rotation steps, each row followed by its count of steps
The counts run from 0 to 370.
-11 6 10 -30 21 8 4 -12 -28 2 16 20 10 -9 17 2 1 20 -7 -16 -7 7 -10 -22
 -32 -41 2 6 -23 7 2 -42 5 -11 -10 -5 0 -6 -39 17 -8 49 4 41 -4 -43 -7
 -9 -9 -4 -19 -13 -19 7 -28 -26 5 -11 23 29 34 11 2 -18 23 9 14 5 -46
 -19 -9 -> 59
7 18 7 -31 39 -4 -14 -9 -37 -15 15 25 20 -8 30 -11 28 15 -2 -14 -38 -12
 -15 -23 -24 -17 -11 -12 -16 5 -8 -38 4 -16 1 -9 3 -4 -15 24 -9 41 -12
 -10 -26 -31 14 -2 -9 -21 -21 2 -22 43 -28 -17 13 6 19 14 41 13 -9 -8 28
 23 11 11 -32 -4 3 -> 168
-4 -10 15 -29 18 16 12 -9 -41 -14 10 32 6 -19 12 -8 23 40 -16 -3 -5 -1 3
 -12 -31 -26 13 23 -28 23 -12 -45 -12 -22 -8 -7 -5 -2 -31 5 0 41 -1 33 4
 -36 -10 -8 32 -4 -28 2 -11 14 -27 -10 14 -25 17 26 22 6 -3 -13 8 -8 -8
 7 -43 -7 11 -> 147
18 0 0 -32 23 8 4 -1 -17 -33 0 41 31 -31 39 -9 0 32 -14 -13 -21 13 -21 2
 -19 -10 21 -3 3 -8 -5 -36 6 11 -13 -3 -2 16 -1 19 13 51 -1 14 -1 -27 0
 -1 25 -29 -13 -24 -15 24 -36 -12 17 13 12 10 45 16 -15 -6 34 10 7 11 -6
 -27 21 -> 349
13 -3 10 -35 25 14 9 -16 -44 -10 24 25 1 -11 23 4 26 24 -7 -4 -21 2 -10
 -12 -17 -43 14 6 -20 28 -20 -32 4 -24 -3 2 5 -3 -19 10 -19 21 5 37 -10
 -34 5 -2 19 8 -39 10 -30 13 -19 -3 0 -26 19 26 35 30 1 -14 17 -8 -2 13
 -35 3 10 -> 145
24 10 20 -33 3 -1 24 -2 -27 -26 38 33 2 -18 28 8 4 6 -14 -23 -39 4 -10
 -9 -24 -15 19 -2 -3 6 -44 -35 16 -23 7 -5 11 -10 -16 32 -31 10 23 31 -4
 -40 7 -12 22 -17 -24 -8 -27 11 -20 0 9 -3 17 14 28 25 -5 -18 13 15 24
 -5 -13 7 6 -> 131
-7 -17 0 -36 24 -32 -3 6 -32 -18 14 35 16 -35 35 20 15 53 1 -4 0 -4 -9
 12 -25 -17 16 7 -12 -1 2 -42 -11 0 -11 -11 -3 26 -11 28 21 47 0 26 13
 -28 -17 -11 3 -21 -18 -5 -13 19 -37 -15 20 0 20 7 31 2 -6 -8 17 -26 9
 -4 -9 -3 5 -> 337
19 28 15 -23 14 22 12 -6 -17 -7 -5 47 -10 -35 5 -13 16 0 -31 -22 -7 8 -4
 -40 -10 3 22 -11 -22 29 -34 -40 1 -5 -41 21 11 -5 -19 31 20 18 17 -8
 -22 -51 -2 -4 29 3 -2 -10 -24 5 -28 -25 25 18 6 22 23 5 0 -2 16 15 14 1
 -20 -9 12 -> 197
7 13 26 -37 -1 1 10 11 -27 -21 -12 43 -15 -41 21 1 31 22 -23 -17 -13 7
 -14 -18 -20 18 28 3 -8 32 -26 -44 18 -22 -32 17 -6 1 -13 18 13 12 16 14
 -18 -20 -2 -21 29 -13 -8 -6 2 23 -42 -20 20 11 2 7 22 -1 7 14 -14 -13
 25 -4 2 -16 0 -> 299
-9 -4 17 -36 -17 -10 6 7 -5 6 -6 40 -16 -38 4 -4 5 21 -21 -25 -6 16 -3
 -20 -19 -8 39 1 -40 23 -29 -55 -21 -30 -32 4 3 4 -25 15 14 11 24 27 7
 -31 -9 -27 36 -13 -20 1 -15 4 -20 -15 12 -21 9 12 8 6 -4 5 1 -16 8 -17
 -20 13 15 -> 309
12 3 4 -17 26 -5 -9 -14 -13 2 28 31 8 -27 33 -1 38 23 -12 -3 -31 -18 -6
 -24 -25 -19 3 -17 -18 21 3 -39 1 -36 -25 16 -33 16 5 17 -13 9 0 26 -20
 -45 12 9 2 -8 -1 -8 -1 33 -40 -26 41 12 11 -2 38 6 -12 -18 11 12 12 -5
 -25 -19 -3 -> 365
-3 11 3 -31 30 26 -23 -25 -21 5 15 16 14 -17 20 -16 26 21 -17 -14 -5 1
 -9 -34 -38 -21 -6 -1 -25 32 -6 -48 1 -19 -17 11 -20 3 -24 15 1 22 15 6
 -28 -34 14 -7 4 2 -11 14 -3 6 -34 -29 22 5 14 22 27 7 -8 -2 10 11 23 8
 -48 -22 -5 -> 270
12 -2 14 -32 -2 -20 9 -1 -21 -8 20 31 -8 -23 19 12 1 10 -10 -25 -36 3 -6
 -20 -8 -26 27 -14 -21 3 -38 -49 -20 -28 -15 -11 31 4 -12 35 -5 7 5 11
 -1 -33 4 -20 14 -18 -38 21 -45 25 -10 -2 8 -34 10 9 15 26 -12 -9 19 -1
 4 -14 -19 37 14 -> 317
15 1 8 -34 -3 -10 24 9 -17 -31 -4 42 2 -40 32 19 -14 22 -25 -17 -15 18
 -8 -11 -16 -5 30 3 8 -8 -14 -46 26 7 -13 -4 13 3 -19 42 5 20 19 23 -17
 -18 -7 -32 23 -26 -31 3 -33 5 -37 -17 2 13 16 5 33 13 3 -14 13 -16 31 2
 -4 -17 6 -> 225
-13 -4 27 -32 -10 -10 10 3 -20 -6 5 40 -16 -33 1 -2 15 14 -18 -22 -11 8
 -2 -27 -22 -11 28 4 -38 23 -34 -57 -22 -37 -35 7 8 -7 -24 15 14 19 21
 23 8 -42 -12 -23 31 -9 -16 -3 -11 8 -20 -15 18 -31 5 19 3 6 -6 7 -2 -11
 11 -21 -22 6 8 -> 308
15 -3 4 -21 19 -5 6 7 -23 -32 2 42 32 -32 38 -8 13 28 -16 -11 -32 0 -18
 1 -23 -1 10 -2 6 -11 2 -37 2 4 -4 -7 -7 14 3 23 8 48 -8 14 -1 -28 1 0
 21 -33 -8 -21 -7 39 -33 -12 27 17 16 2 42 9 -18 -9 27 13 12 0 -7 -22 18 -> 350
8 8 9 -43 4 -3 -17 -10 -9 -2 11 29 1 -15 20 3 22 6 -19 -26 -43 7 3 -37
 -9 -6 19 -27 -25 17 -35 -37 5 -23 -18 -1 8 2 -15 48 8 -20 24 -14 -37
 -25 28 -26 5 -14 -23 32 -26 15 -18 -10 10 -8 0 15 15 4 -16 3 12 -14 30
 -2 -24 18 -6 -> 107
-2 3 2 -34 12 5 -18 -16 -11 2 0 20 18 -9 19 -14 -1 20 -5 -16 -24 18 -13
 -18 -29 -41 18 -5 -32 6 -14 -45 -21 -10 -6 -16 2 3 -17 15 -4 38 -6 16
 -8 -23 14 -13 6 -15 -35 11 -36 23 -15 -12 -4 -25 23 23 31 25 -21 -10 43
 10 -3 11 -51 5 14 -> 158
20 12 19 -20 12 -16 7 -10 -24 -5 23 38 -21 -28 18 15 32 3 -21 -9 -29 -19
 10 -44 -9 -8 13 -15 -16 20 -22 -49 8 -34 -25 15 -3 -3 -13 33 -12 -10 14
 11 -31 -50 3 -11 7 -5 -11 12 -18 19 -34 -22 29 -1 4 0 26 -2 -3 -18 -5 0
 21 -16 -16 8 -6 -> 205
-8 -23 17 -43 9 13 6 -8 -5 1 8 26 31 -16 17 -8 15 29 -11 -23 -30 19 -8
 -6 -12 -50 29 -4 -30 8 6 -34 -10 -16 -5 -16 -7 4 -25 18 -7 23 24 53 0
 -31 15 -9 18 -7 -31 5 -10 8 -6 -18 -2 -31 22 23 22 17 -13 -8 34 -16 10
 -1 -35 -2 16 -> 245
3 1 -2 -30 15 6 10 1 -35 -22 -8 33 -2 -30 30 9 15 44 -20 -3 -4 13 -5 -9
 -23 -14 16 12 -5 8 12 -33 21 -3 -19 -1 -8 10 -22 18 6 38 -12 38 -19 -16
 -14 -18 8 -10 -34 4 -31 17 -42 -21 5 0 12 20 41 13 9 -15 10 -28 5 29
 -27 -25 4 -> 51
6 14 4 -35 12 -37 -23 6 4 -3 9 34 4 -34 35 17 -1 24 -2 -22 -17 1 -19 -10
 -13 -4 22 -32 -15 1 -23 -51 -10 -2 -25 5 9 26 7 45 21 11 16 -12 -6 -27
 11 -22 4 -29 -6 2 -20 20 -30 -19 26 19 20 -7 18 8 -25 3 22 0 29 -19 1
 14 -1 -> 4
-5 -21 8 -46 14 -10 11 7 -15 -6 -3 35 17 -44 26 9 21 60 -15 -18 -8 20 -8
 12 -9 -16 29 3 -14 16 17 -23 8 0 -6 3 4 22 -10 35 3 11 24 47 0 -18 -1
 -12 24 -12 -33 11 -17 15 -27 -11 9 10 31 12 22 -2 0 -13 15 -36 24 -4
 -10 -3 11 -> 237
14 -14 -3 -14 -3 -14 6 10 -12 -12 11 41 -1 -46 25 8 -2 43 -32 -11 -15 7
 2 -2 -15 0 26 -6 -1 -1 -2 -31 -11 -14 -27 -1 15 23 -1 41 12 11 -15 23 5
 -24 -18 -13 22 -21 -34 7 -53 37 -33 -2 29 4 6 12 29 9 -5 -31 14 -20 4 5
 -18 6 18 -> 40
-7 4 26 -28 -7 -1 15 -2 -31 -9 14 39 -18 -25 6 3 21 4 -18 -20 -16 -3 0
 -31 -23 -16 24 3 -33 24 -39 -56 -14 -41 -32 7 3 -17 -31 11 10 20 14 17
 5 -47 -6 -14 20 -4 -12 -8 -7 10 -25 -18 16 -29 -4 23 10 9 1 7 -1 -4 9
 -12 -21 7 1 -> 307
5 7 10 -34 4 4 -6 -8 -13 4 -4 37 -20 -23 9 11 16 17 -20 -13 -7 10 6 -31
 2 -25 40 -10 -29 27 -29 -35 0 -15 -42 16 13 2 -25 26 27 0 15 18 -22 -38
 -2 -24 15 13 -22 13 -37 -9 -19 -23 4 -18 -1 26 22 8 -2 -3 17 -38 10 6
 -29 5 0 -> 209
-6 17 24 -35 19 3 -10 -7 -12 6 9 37 6 -14 15 -22 25 4 -6 -20 -21 -1 -11
 -39 -25 -19 11 -13 -34 19 -18 -50 -3 -25 -29 14 -21 -8 -23 9 1 33 20 11
 -20 -53 7 -6 8 -11 12 -26 8 5 -22 -34 18 3 15 11 29 0 -19 5 20 24 20
 -11 -34 -21 -5 -> 183
-12 -15 17 -41 8 3 20 10 -28 -12 2 44 17 -40 9 -4 24 42 -27 -19 -7 14 9
 -4 -19 -5 12 23 -21 12 6 -37 6 -3 0 -6 7 0 -38 35 8 28 20 36 0 -30 -9
 -15 30 -19 -26 6 -10 12 -26 -14 11 7 21 26 16 -14 3 -14 7 -20 23 -9 -20
 -9 9 -> 235
-10 6 -11 -41 13 8 -38 -10 1 1 -10 18 10 -32 38 -5 7 49 -11 -17 -7 23
 -27 -11 -22 -10 21 -21 -19 22 -2 -40 -8 -14 -45 10 -13 28 -9 21 34 19
 -2 12 -11 -6 13 -20 -1 -4 -17 6 -14 25 -35 -27 20 -3 1 14 34 15 -11 15
 21 -23 15 16 -25 -20 0 -> 274
-3 -12 12 -32 -21 -23 13 18 -7 -21 16 38 0 -42 34 12 -7 35 -20 -23 -26 9
 -11 11 -25 4 32 -5 -4 -9 -26 -42 -8 -25 -25 -8 10 12 -9 35 12 14 7 32
 20 -19 -11 -24 20 -31 -16 -6 -19 29 -28 2 26 -4 0 7 18 10 -11 -4 7 -17
 22 -11 4 6 11 -> 127
-4 6 14 -36 25 -25 -36 5 -7 6 7 25 10 -17 39 -3 34 32 5 -21 -40 2 -23
 -15 -7 -22 20 -39 -31 7 2 -32 -6 -29 -32 5 -14 17 2 21 7 21 -2 14 -16
 -26 20 -5 -19 -16 -2 -3 -5 44 -23 -22 18 -4 5 0 34 8 -19 4 26 -14 11 0
 -16 5 -6 -> 179
19 -5 13 -34 3 7 24 3 -35 -39 -6 48 2 -40 29 -5 16 36 -29 -12 -21 15 -13
 4 -16 0 30 15 3 20 -15 -32 16 -9 -7 -4 3 10 -9 18 -4 25 5 34 -5 -10 -3
 -15 44 -20 -37 3 -22 24 -31 1 9 3 16 13 36 18 6 -8 4 -9 5 15 -9 -11 21 -> 138
22 2 2 -20 -2 20 27 -6 -17 -18 8 47 -6 -40 17 3 -13 22 -36 -11 2 12 4
 -16 -24 -10 24 13 -5 13 -25 -39 6 2 -21 5 6 2 -20 29 7 24 10 29 -4 -41
 -20 -11 39 -8 -21 -9 -40 -9 -33 -9 17 11 19 26 32 15 -5 -30 14 4 8 4
 -30 -14 20 -> 37
-17 6 3 -42 5 3 -10 4 -21 -7 12 36 -7 -42 20 9 18 41 -25 -18 10 9 1 -11
 -24 10 17 -4 -21 31 -30 -39 -2 -11 -37 13 8 10 -27 43 34 4 25 -4 -3 -28
 -9 -21 19 0 -6 8 -16 0 -35 -17 35 15 6 23 12 -10 -3 2 1 -33 34 -4 -11 0
 -6 -> 112
0 16 7 -44 13 20 0 -9 -26 -10 12 36 -5 -27 13 -2 21 16 -24 -17 -3 6 3
 -32 -25 1 11 5 -20 34 -39 -45 14 -9 -24 13 2 -9 -34 35 12 2 33 -5 -27
 -37 -3 -23 21 1 -12 9 -11 -12 -31 -22 19 13 5 30 18 -5 -3 0 -2 -11 35
 -1 -23 -9 -11 -> 110
2 -3 13 -31 23 20 13 -16 -47 -15 18 28 7 -16 19 -2 24 28 -11 -6 -13 0 -1
 -16 -25 -34 10 15 -23 30 -20 -38 -6 -24 -3 -5 -3 -9 -27 5 -9 36 2 35 -3
 -40 -2 -3 25 2 -33 3 -17 12 -25 -8 7 -27 15 29 30 18 3 -13 9 -5 -5 11
 -39 -3 12 -> 146
4 0 -1 -37 16 13 5 -3 -28 -11 -10 31 -3 -26 24 7 13 45 -18 -6 -3 19 -6
 -10 -14 -22 26 8 -11 19 7 -25 14 3 -19 0 3 12 -24 18 10 31 -6 38 -16
 -16 -11 -14 14 -6 -39 13 -40 8 -30 -14 -1 -1 20 25 42 11 6 -20 18 -34 6
 27 -38 -18 10 -> 50
